Each row is a point on a hilly landscape, with its height.
geda h=88: [183 131 139  65 118 137 145 107 149 125 148 179 122  97 136 116 136 137
  79 180]
puruz h=53: [ 86 137  92 175 125 109 124 175 124 136 160 107  99 147 186 146 101 177
 131 108]
kor h=68: [105 144 159  99 140 157  80 122 110 154  92 154 162 116 128 126  95  78
 108 172]
Tunok h=0: [ 78 127 129 166 128 127  92 141 115 145 115 111 137 147 141 125  99 105
 138 124]
kipe h=62: [177 146 177  86 139 141 130 112 137 150  93 174 135 105 139 101 130 130
  69 203]
dipu h=82: [132 105 102 156 113 102 133 123 108  84 162  99 132 134 103 135 152 131
 172  53]
koze h=72: [120 113 109 148 115 109 132 128 114  97 150 103 138 131 106 129 147 126
 164  77]
nufen h=85: [ 83  98  99 178 129 128  95 132  89  97 156 100 144 140 107 146 113 117
 189  43]
geri h=71: [168 141 108 127 100 108 183 119 143  96 169 109 108 127 102 126 173 156
 149 103]
Kal h=91: [ 78  94  97 178 128 129  93 127  90  88 155 102 144 137  97 153 110 104
 199  32]
bes h=36: [164 143 161  94 132 139 129 121 127 159  95 171 130 114 153 106 131 131
  81 193]
soti h=92: [156 123 185  66 149 153  99 102 138 143  67 157 170 101  91 107 125  81
 102 188]
keten h=68: [150 120 129 112 110 119 176 128 153 133 140 134 111 129 143 120 150 173
 120 167]
figad h=73: [156 138 109 133 101  94 174 127 142  97 172 103 103 135 117 131 164 158
 147 106]
miziv h=75: [182 131 146  81 120 139 147 111 148 137 133 173 126 104 146 112 141 149
  80 188]
momag h=72: [112 143 167  88 146 158  87 121 119 157  80 161 163 114 122 119  91  79
 101 185]
Sakek h=28: [171 132 117 116 106 119 167 115 146  95 164 112 121 121  97 115 172 145
 151 102]
Duz h=88: [162 118 132  88 101 133 179 119 162 125 158 154 110 135 133 120 146 175
 108 174]
pokor h=97: [157 122 181  68 146 152 100  98 141 138  63 158 172 103  93 108 126  82
 100 186]
dudo h=86: [ 86 132 110 182 145 121 112 170 114 161  86 124  96 173 177 131  67 140
 121 129]
bur h=96: [ 49  97 100 192 160 156  85 123  93 128 119  86 142 143 109 166 113  99
 190  15]
fonet h=73: [127 117 113 128 113  95 179 145 148 133 134 114 106 129 160 134 143 185
 129 158]
kibo h=82: [ 81 121  95 196 149 114 102 166 122 165 118 117 103 168 181 142  86 153
 125 113]
zozo h=65: [143 120 123 125 111 107 168 135 146 122 151 110 117 130 128 115 156 160
 132 141]
koler h=97: [167 124 139  79 128 161 110  87 142  86 145 141 181  80  75 135 177  62
 153  86]
bap h=92: [ 46 105 119 212 172 153  74 125 108 161  94  82 135 164 119 172 110  77
 155  42]
por h=69: [165 139 182  83 135 144 118 111 143 151  80 171 143  97 132 109 129 120
  81 199]
dunu h=50: [122 143 137 124 125 137 124 142 115 156  99 142 126 142 163 114 101 129
 102 167]
tuk h=88: [ 66 123 156 106 182 163  44 121 102 160  70 152 144 134 136 140  59  68
  84 138]
geb h=60: [140 141 162  85 135 147 107 116 132 161  86 161 155 108 129 120 119  99
  96 187]
gapad h=84: [153 145 113 128  95  91 191 132 162 113 174 115  96 129 122 143 159 166
 140 140]
dumi h=64: [138 138 115 135 103  88 175 138 149 114 169 111 101 134 131 137 158 168
 136 128]
nirul h=63: [ 88 150 149 108 146 146  83 137 107 159  82 160 148 126 149 127  75  86
 101 166]
Tano h=88: [173 131 116 109  94 119 186 116 161 103 169 132  99 126 112 120 159 166
 133 133]
Pesa h=82: [174 126 102 134 104 119 174 115 126  81 165  94 119 120  86 124 177 140
 168  79]
lato h=69: [150 118 123 119 106 115 175 130 151 129 145 124 112 131 133 120 154 167
 125 162]
gumud h=56: [129 122 127 129 116 118 146 131 136 134 130 118 130 132 134 113 144 140
 127 151]
Balet h=78: [145 111 108 136 112 117 143 114 128  83 152 100 140 119  79 129 163 122
 175  68]
Lunid h=67: [146 134 118 130 102  97 177 130 149 108 167 104 106 131 122 132 163 161
 141 123]
kubok h=98: [ 53  93  92 185 164 149  87 132  91 128 131  88 138 146 117 166 117 104
 185  19]
Biso h=93: [ 87 134 119 165 162 122 106 167 112 167  71 126  96 178 174 131  57 132
 115 131]
Mulek h=41: [100 132 133 129 128 135  96 125 111 143 112 124 158 118 125 123 118  91
 127 136]
Pafiv h=82: [ 86 103  95 178 134 123  97 135  87 102 160 102 144 142 116 143 116 121
 188  49]
donu h=94: [189 148 175  86 135 141 132 112 134 143  96 178 126  99 141  91 129 137
  62 205]
zir h=85: [ 55 117 136 169 174 132  70 143 118 173  70 114 115 159 135 156  63  93
 122 112]
Von h=79: [165 130 151  77 121 151 114  98 145 130 115 153 158  94 112 123 154  99
 107 161]
mavol h=99: [131 131 171  95 165 196  85  92  92 132  74 147 175  97  72  97 120  53
 123 133]
Bis h=82: [166 144 112 124  97 103 188 121 156 101 172 113  99 123 106 129 168 161
 149 119]
genim h=99: [162 114 127  95 121 144 129  96 142  76 154 121 167  82  69 144 177  75
 172  78]
murur h=71: [150 133 116 131 102  99 180 133 154 113 166 110 102 131 124 132 161 165
 137 135]
vupug h=91: [ 95 152 132 138 145 134 115 169 106 154  71 138 100 169 189 116  67 135
  98 154]
lovun h=82: [173 131 119  79 112 149 135  90 141  84 156 136 152  90  86 130 177 104
 141  93]
buduk h=60: [ 89 119  91 185 139 112  98 157 100 115 174  99 117 153 148 148 112 149
 148  69]
Mave h=80: [156 138 115 125 100  98 189 129 160 110 175 116  96 132 114 135 164 171
 141 138]
mabu h=43: [140 153 156 102 136 144 116 134 116 158  91 167 132 119 157 112 103 116
  81 191]
nuvev h=76: [ 83 128 100 193 148 116 104 167 118 161 118 112 106 168 177 136  81 143
 128 116]
Kuda h=94: [189 140 166  81 133 137 136 109 143 140 112 179 125  98 139 103 129 132
  60 194]
Lem h=47: [ 83 131 101 180 133 108 114 165 116 135 156 102 114 155 170 134 106 160
 136 111]
sul h=27: [ 93 133 102 170 121  98 124 164 120 122 170 108 102 144 167 141 120 168
 132 100]
Follow the land downhill from each row below. Which row is at the bottom of its valley?
lovun -> Sakek
Mulek -> Tunok
mavol -> Tunok
kor -> Tunok
geri -> Sakek
soti -> bes
